In the rows, zero is written as 128.
Each path below is one point turned by a fixed rotation once a step. After each direction that follows a path, write how fast that rotation turns it, in degrees a step (0 if it stays still).
Each turn is a multiple of 5 degrees from 10 to 175, or 0.
Each row of a path follows its step; steps can be skipped.
Rotation 1:
step 0: [132 134 139 137 134 129 126 122 126 128 127 114 124 125 132 121 130 124
 133 129 122 125 124 131 123 145 128 129 126 134 121 125 128 130 127 128
 128 130 125]
step 2: [134 132 126 133 122 115 130 126 133 136 128 128 131 122 120 131 123 131
 129 116 124 125 135 129 121 124 129 127 131 129 128 138 134 123 135 118
 132 131 129]
step 3: [128 129 122 128 120 127 128 129 121 128 124 134 121 126 122 128 138 139
 132 127 129 143 132 133 125 126 139 133 125 130 124 128 125 128 120 132
 122 126 134]
step 6: [129 137 129 133 125 128 132 129 126 132 131 141 130 124 136 130 126 130
 128 119 123 119 119 128 131 119 132 117 129 137 131 125 136 128 132 123
 134 133 130]
step 8: [128 134 139 131 133 125 135 133 137 125 130 131 127 137 134 131 132 126
 128 137 120 132 130 119 126 135 114 130 123 132 126 134 127 126 127 129
 122 134 125]
step 9: [134 122 132 136 134 130 129 123 122 126 127 118 135 121 123 130 121 129
 138 129 131 133 129 122 122 134 129 120 132 123 134 129 122 119 131 119
 121 129 129]
step 10: [123 139 127 143 124 119 129 132 130 132 130 132 129 121 118 124 135 124
 131 130 127 121 125 132 121 126 140 124 128 127 132 124 131 131 124 132
 126 134 129]
step 11: [122 121 131 123 123 128 132 133 123 136 128 122 122 131 120 116 128 135
 129 121 127 132 130 129 123 132 136 139 130 129 124 134 135 128 135 127
 133 123 121]
step 14: [124 136 121 133 116 128 120 136 133 129 132 134 127 126 126 132 124 125
 128 131 128 129 115 138 133 128 129 129 128 128 125 124 120 133 137 127
 124 134 134]
step 15: [123 125 125 118 126 134 141 135 127 128 137 128 122 127 140 122 124 132
 137 129 122 132 121 124 125 132 130 124 126 138 128 132 133 125 132 131
 131 129 127]
Speeds:
[127 128 125 129 125 128 128 129 130 125 127 128 129 127 127 133 127 127
 132 130 128 130 127 128 127 129 127 129 129 130 128 129 125 126 127 128
 124 126 128] | 70
[128 125 125 126 129 129 130 126 125 127 127 130 130 127 128 125 127 132
 130 128 132 129 127 125 128 130 130 130 126 126 129 129 126 127 129 130
 127 128 126] | 175
[127 129 127 129 126 130 124 128 125 127 130 130 128 128 133 128 124 128
 127 128 127 128 127 125 131 128 127 128 128 128 125 127 129 129 128 129
 128 127 128] | 45
[124 128 128 128 127 127 130 128 126 129 128 129 125 128 130 126 129 126
 129 128 125 129 129 131 129 129 130 131 127 130 129 128 123 128 128 127
 129 126 127] | 95
Rotation 2:
step 0: [128 128 119 129 125 125 119 135 131 130 127 128 135 122 133 121 132 127
 140 130 131 136 123 129 120 132 133 125 123 130 137 117 124 124 126 124
 129 123 135]
step 1: [122 128 134 138 123 139 127 129 130 121 130 141 128 128 132 123 129 136
 133 128 126 129 120 125 130 133 135 130 121 130 126 127 123 118 132 123
 123 123 133]
step 2: [126 137 123 120 130 134 125 127 124 127 129 130 135 124 121 131 119 138
 128 120 125 124 122 132 130 130 132 130 127 126 128 127 130 110 125 121
 129 123 128]
step 4: [125 132 122 124 124 138 136 132 132 130 127 134 136 130 126 129 124 130
 119 121 132 128 124 133 124 135 140 132 129 126 131 124 130 137 133 132
 133 139 127]
step 5: [124 126 121 117 133 127 128 136 127 125 123 127 132 134 127 125 131 117
 132 126 129 133 116 127 122 127 136 137 123 133 129 120 125 133 127 130
 137 123 132]
step 6: [127 128 129 135 126 123 129 129 128 120 126 141 130 129 134 130 131 131
 133 121 127 130 119 121 126 127 141 122 125 141 126 121 128 135 130 123
 127 123 124]
step 7: [130 132 130 127 116 131 125 122 118 124 125 127 132 126 122 126 133 128
 129 124 123 124 123 124 131 129 136 124 126 126 126 115 134 122 127 114
 135 123 131]
step 11: [125 125 116 130 126 126 125 131 124 118 123 135 135 132 127 136 118 131
 130 128 132 134 132 126 122 128 138 131 118 135 133 127 124 131 133 127
 122 125 124]
step 13: [124 131 115 128 126 134 128 119 128 123 135 143 131 131 137 128 131 130
 126 126 122 124 125 128 134 135 122 126 124 127 128 117 131 123 129 124
 126 128 128]
step 15: [112 135 129 125 135 137 121 130 133 127 128 135 129 125 126 122 130 124
 130 123 132 119 124 122 131 132 132 134 131 131 124 130 120 132 123 126
 130 136 123]
Speeds:
[130 128 131 131 129 129 129 128 127 127 131 129 127 126 124 128 128 127
 129 125 131 129 127 129 129 129 128 125 124 129 130 130 127 131 131 129
 128 128 129] | 135
[126 127 132 129 130 129 129 127 129 127 127 130 129 132 130 125 130 127
 129 129 128 128 127 127 132 126 126 130 128 129 126 130 125 129 130 128
 129 128 129] | 155
[128 126 127 126 128 130 124 131 129 131 125 129 127 129 126 130 127 128
 129 127 128 125 127 130 129 127 127 128 128 128 128 131 130 130 130 129
 127 131 126] | 60
Rotation 3:
step 1: [137 126 130 121 130 124 124 120 129 124 125 135 124 123 128 129 125 116
 128 123 136 125 137 123 124 132 130 128 133 129 127 126 128 128 132 136
 124 139 133]
step 2: [119 133 140 121 125 126 125 135 121 128 137 133 135 133 130 129 131 131
 138 125 122 132 122 133 127 121 130 126 126 124 135 121 132 130 127 129
 132 126 126]
step 3: [127 129 115 138 135 137 131 125 126 135 125 124 129 122 138 131 131 130
 128 124 129 124 137 132 136 127 125 124 124 127 124 127 126 128 126 136
 127 122 127]
step 6: [130 132 127 120 126 133 124 131 122 122 131 130 122 133 136 128 134 121
 132 122 123 131 133 126 134 129 120 134 121 132 130 127 125 131 123 137
 124 138 130]
step 8: [127 130 124 135 128 119 139 126 134 130 125 126 124 116 123 124 129 131
 132 120 136 122 127 132 133 125 124 126 123 137 126 134 127 133 123 130
 133 129 128]
step 9: [137 126 136 121 134 136 128 122 124 123 132 125 125 137 117 132 128 131
 127 126 130 132 128 122 126 127 134 129 130 124 119 124 121 126 124 126
 125 133 121]
step 10: [114 122 123 122 120 131 126 128 132 126 130 129 126 129 135 127 121 119
 132 129 125 122 131 134 123 126 129 127 129 127 129 120 134 127 130 131
 136 135 135]
step 11: [130 133 129 134 126 126 128 136 113 134 127 134 128 132 132 130 131 133
 133 125 119 129 131 135 136 136 130 128 127 135 127 137 123 129 123 127
 123 128 127]
step 12: [132 130 126 129 128 133 126 121 129 130 128 120 134 125 125 116 124 131
 121 136 140 124 132 130 122 121 122 134 127 125 129 131 120 128 126 129
 134 121 123]
step 13: [129 124 133 133 128 118 130 128 136 126 125 126 129 127 124 131 128 129
 133 117 129 131 127 120 125 134 132 127 133 134 124 127 130 127 130 130
 137 145 125]
Speeds:
[126 130 130 128 129 129 128 126 125 129 130 127 129 128 127 128 126 128
 131 125 130 126 132 131 127 128 128 128 128 129 127 127 125 128 126 131
 131 131 127] | 0
Rotation 4:
step 0: [129 122 133 129 125 133 115 124 123 117 115 136 123 125 127 128 118 131
 133 134 125 125 131 121 134 125 123 125 130 123 132 120 130 126 128 131
 124 127 122]
step 1: [118 130 124 127 126 136 125 136 125 129 122 129 127 120 128 128 127 125
 138 124 125 121 131 133 128 132 131 133 139 132 116 131 137 121 130 121
 129 122 132]
step 2: [128 127 122 133 124 137 129 124 123 119 123 122 128 123 124 127 129 121
 133 123 125 126 129 121 128 131 132 110 128 121 130 122 131 134 134 124
 128 138 129]
step 5: [130 129 129 121 120 133 131 131 126 129 133 122 130 135 136 125 131 130
 132 123 123 132 134 112 133 133 135 129 122 126 121 123 125 137 121 131
 123 130 134]
step 7: [125 125 119 120 129 121 133 134 133 135 125 123 126 136 120 130 125 124
 132 130 125 123 135 127 123 131 140 141 125 120 123 130 129 132 126 132
 126 134 132]
step 9: [124 126 122 121 135 120 127 118 120 132 122 126 130 131 127 126 122 140
 126 132 124 131 138 136 120 129 130 129 125 137 123 134 124 129 128 138
 128 131 128]
step 10: [120 123 124 137 128 124 131 128 126 134 134 131 128 134 119 131 126 134
 139 127 130 135 128 130 125 137 121 138 124 120 131 127 122 130 135 117
 127 131 122]
step 11: [130 127 131 122 126 125 124 126 115 135 126 125 120 125 135 120 116 125
 124 125 127 141 129 129 128 128 126 128 132 130 128 136 122 138 135 129
 121 128 123]
step 13: [131 128 126 128 123 123 125 138 130 128 124 135 119 121 130 125 124 126
 131 127 130 137 120 137 125 124 134 128 124 122 125 121 115 130 131 124
 125 139 125]
step 14: [137 124 125 119 116 127 130 127 132 133 130 131 122 124 134 132 131 129
 130 130 125 127 122 134 136 131 114 119 130 131 122 137 128 132 133 126
 132 123 130]
Speeds:
[126 126 128 128 132 128 130 129 127 128 126 128 126 131 125 125 125 131
 129 129 129 129 129 127 126 130 127 127 132 128 130 128 128 126 128 128
 127 125 129] | 35
[127 127 129 126 133 127 127 129 129 129 127 128 129 125 127 128 130 126
 128 130 128 128 131 128 127 128 125 129 126 131 124 129 131 125 129 128
 128 128 126] | 130
